Read these off the matrix that follows.
1) Which number is the entry just left of the smallest entry?
2) Which number is the entry just right of +0.19?
3) Which number is the entry just right of -4.93?
4) Which number is the entry just right of -3.73?
5) Which number is the entry just right of -3.31?
[[+3.16 -2.99 -2.47 -3.14 -1.27 +0.33 -0.59 +3.36 +4.71 +5.71 +0.95 -2.83
  -3.63 +3.36 -2.57]
 [+2.07 -0.04 -1.40 -1.95 -0.86 -0.42 +5.04 +2.53 -0.18 -0.93 +1.27 -1.55
  -1.48 +1.55 -2.08]
 [-0.82 +3.86 +0.66 -5.20 -3.79 -0.01 +3.91 -0.24 -2.35 -4.68 +0.94 +0.72
  -5.35 -1.54 -0.21]
 [+3.11 -2.14 -2.90 -3.31 -1.54 +0.23 +1.46 +2.92 +2.38 +2.90 +1.51 -3.24
  -3.40 +2.16 -3.45]
 [-1.72 -1.75 +0.53 +4.11 +2.50 -0.23 -3.73 -1.74 -0.30 +0.29 -1.23 +0.85
  +4.08 -1.08 +1.74]
 [+1.52 +0.03 +0.05 -4.74 -4.44 +0.80 -0.27 +1.20 -1.85 -4.22 +1.03 -0.18
  -4.33 +0.73 +0.48]
 [+0.57 +1.62 +0.78 -5.12 -4.93 +0.61 +0.89 +0.94 -1.98 -4.32 +1.10 +0.74
  -5.06 +0.19 +0.81]]
1) +0.72
2) +0.81
3) +0.61
4) -1.74
5) -1.54

Questions about the matrix below.
1) Read off the last entry, reading row by row.
2) Read off the entry in the bottom-left corner.
3) Read off the entry in the top-left corner.
4) Read off the 3rd entry, reading row by row.
[[ -7   4  12 -29]
 [ 34   9  20  39]]
1) 39
2) 34
3) -7
4) 12

Read these off the table that follows. Rows and columns are numbered from 1.
1) What is the bottom-left entry?
2) What is the entry just left of -1.10?
3) What is the smallest entry?
4) What is the bottom entry of the column that holds the smallest entry?
5) What is the entry in row 2 and column 3?
6) What is the entry just right of +1.79?
7) What is the top-right entry?
8) What is the entry at row 3, column 1?
array([[+0.78, +0.07, +1.91, +0.13, +2.30, +0.05, -2.00, +1.54, -1.10],
       [+1.15, -0.64, -1.05, +2.77, -0.81, -2.95, +2.65, -0.32, -0.49],
       [+5.73, -1.09, +1.79, +0.03, +0.77, -1.05, -0.86, +0.19, -2.62],
       [-1.09, +1.22, +1.40, -1.39, +1.97, +2.39, -0.98, -0.20, +1.09]])
1) -1.09
2) +1.54
3) -2.95
4) +2.39
5) -1.05
6) +0.03
7) -1.10
8) +5.73

B =
[[5 5 3 1 2 4 3 6 2]
 [1 5 4 2 3 5 8 2 5]]
The bottom-right entry: 5
The bottom-left entry -> 1
Which number is the top entry of the column that holds the largest entry?
A: 3
Which number is the fifth entry in reading order?
A: 2
The largest entry in the last row is 8
Which number is the 5th entry from the end, reading row by row?
A: 3

[-3.28,+5.55,-1.69,+0.33]
The third entry from the left -> -1.69
Find the entry just left of the largest entry.
-3.28
The second entry from the left -> +5.55

Read these off the matrix that follows.
1) What is the entry just left of the smallest entry?
2) What is the maximum?
3) What is the second largest entry?
4) What is the third smallest entry?
5) What is the entry just right of -1.231?
6) What is the entry just right of 0.310?
array([[-2.443,  2.066,  2.286, -1.490, -0.292, -0.291, -1.408,  2.092,
         0.017,  2.299, -2.209, -3.075, -1.794, -1.175,  2.032, -0.268],
       [ 2.572,  0.806, -2.651, -0.922,  1.756, -2.956, -1.455,  2.320,
         0.050,  1.871, -1.624, -0.379,  2.568,  1.488,  0.578,  1.932],
       [-1.105,  0.780,  1.283,  0.291,  1.703,  0.971,  2.200, -2.689,
        -0.325, -0.838, -2.175, -1.935, -0.009, -2.632, -2.081, -1.747],
       [ 2.174, -2.256,  0.601, -2.573,  1.017, -0.838,  1.368,  0.092,
        -0.236, -2.623,  0.954,  2.288, -1.675, -1.427,  0.198, -0.343],
       [-2.113, -0.319, -2.446, -0.870,  0.477,  0.198,  1.656, -3.041,
        -1.231,  1.989, -0.308, -0.518,  1.233, -2.518, -0.204, -0.815],
       [ 1.035, -2.342, -2.385,  1.042,  0.630, -1.648, -0.905,  0.724,
        -0.626, -0.813,  0.432,  0.310, -0.755, -0.866, -2.738, -0.217],
       [ 0.985,  2.081, -2.085,  2.500,  1.688, -2.548, -0.351,  1.186,
         2.157, -1.498,  2.105, -2.401,  1.993, -2.165,  1.375, -0.445],
       [ 2.116, -1.645, -1.891, -1.816, -1.839, -2.925, -0.843, -0.141,
        -1.321,  1.453, -1.568, -1.554,  1.419, -0.971, -1.564,  0.770],
       [-2.044, -2.014,  2.444, -3.058,  0.854,  0.275, -0.466,  0.458,
         1.314, -2.151, -0.717, -0.568, -0.198, -0.275,  2.545,  1.734]])
1) -2.209
2) 2.572
3) 2.568
4) -3.041
5) 1.989
6) -0.755

[-0.135 -0.008 -0.006 -0.044 -0.092 -0.124  0.089 -0.116 -0.049 -0.028
  0.078  0.143 -0.097  0.135  0.042]
The entry just left of 0.042?
A: 0.135
The entry just left of -0.097?
A: 0.143
The entry just right of the centre entry -> -0.049
The median entry: -0.028
The entry just left of 0.135?
A: -0.097
The entry just left of -0.116?
A: 0.089

Questions about the grid below. Counting starts at 1.
1) Read off the bottom-right entry.
2) Read off the bottom entry of the column that holds the smallest entry.
3) Read off the entry at row 2, column 2.
4) Read off the entry in row 3 and column 1.
5) Read off the bottom-left entry.
6) Read off the entry in the top-right corner.
7) Read off the entry in row 2 and column 1.
8) Read off the entry at row 1, column 1.
[[-0.44,-0.51,+0.99,+0.39,-0.25,-2.32,-1.91,-0.44,-0.89,-0.52,+4.17,-1.36,+0.52],
[-0.24,-0.90,+0.75,+0.07,-0.25,-2.08,-0.64,-0.31,-0.60,-0.10,+4.34,-1.80,+2.93],
[-0.14,-0.51,+0.75,+0.23,-0.21,-1.62,-1.11,-0.34,-0.96,-0.20,+4.69,-1.91,+2.21],
[-0.34,-0.39,+0.95,+0.72,-0.22,-2.08,-2.22,-0.44,-0.96,-0.73,+4.00,-1.25,+0.52],
[-0.14,-0.13,+0.63,+2.37,-0.12,-0.92,-2.22,-0.33,-1.39,-0.94,+3.83,-1.36,+0.52],
[-0.84,-0.39,+1.03,+0.56,-0.24,-2.78,-2.54,-0.45,-0.67,-1.36,+2.96,-0.71,+0.04],
[-1.35,-0.58,+1.07,+0.23,-0.26,-3.72,-2.22,-0.45,-0.45,-1.04,+2.61,-0.60,+0.04],
[-0.64,-0.71,+1.07,+0.23,-0.29,-3.02,-1.75,-0.45,-0.74,-0.41,+3.83,-1.14,+0.52],
[-0.24,-0.26,+0.83,+1.05,-0.19,-1.62,-2.22,-0.40,-1.18,-0.73,+4.17,-1.36,+0.52],
[-0.34,-0.58,+0.95,+0.23,-0.26,-2.32,-1.59,-0.43,-0.89,-0.31,+4.34,-1.47,+0.76],
[-1.05,-0.90,+1.11,+0.07,-0.31,-3.95,-1.59,-0.44,-0.53,-0.41,+3.13,-0.82,+0.28],
[-0.24,-0.58,+0.87,+0.23,-0.24,-1.85,-1.27,-0.38,-0.96,-0.20,+4.69,-1.69,+1.49],
[-0.24,-0.83,+0.79,+0.07,-0.25,-2.08,-0.80,-0.34,-0.67,-0.10,+4.34,-1.80,+2.21]]
1) +2.21
2) -2.08
3) -0.90
4) -0.14
5) -0.24
6) +0.52
7) -0.24
8) -0.44

W = [-2.59,+2.57,+3.10,+4.17,-0.56,-4.86,+1.88,+2.56,-0.23,-0.48,-2.37,+1.78,-0.19,+2.55]
The entry just right of +3.10?
Answer: +4.17
The entry just left of -2.37?
Answer: -0.48
The entry just right of the largest entry?
Answer: -0.56
The entry just left of +1.88?
Answer: -4.86
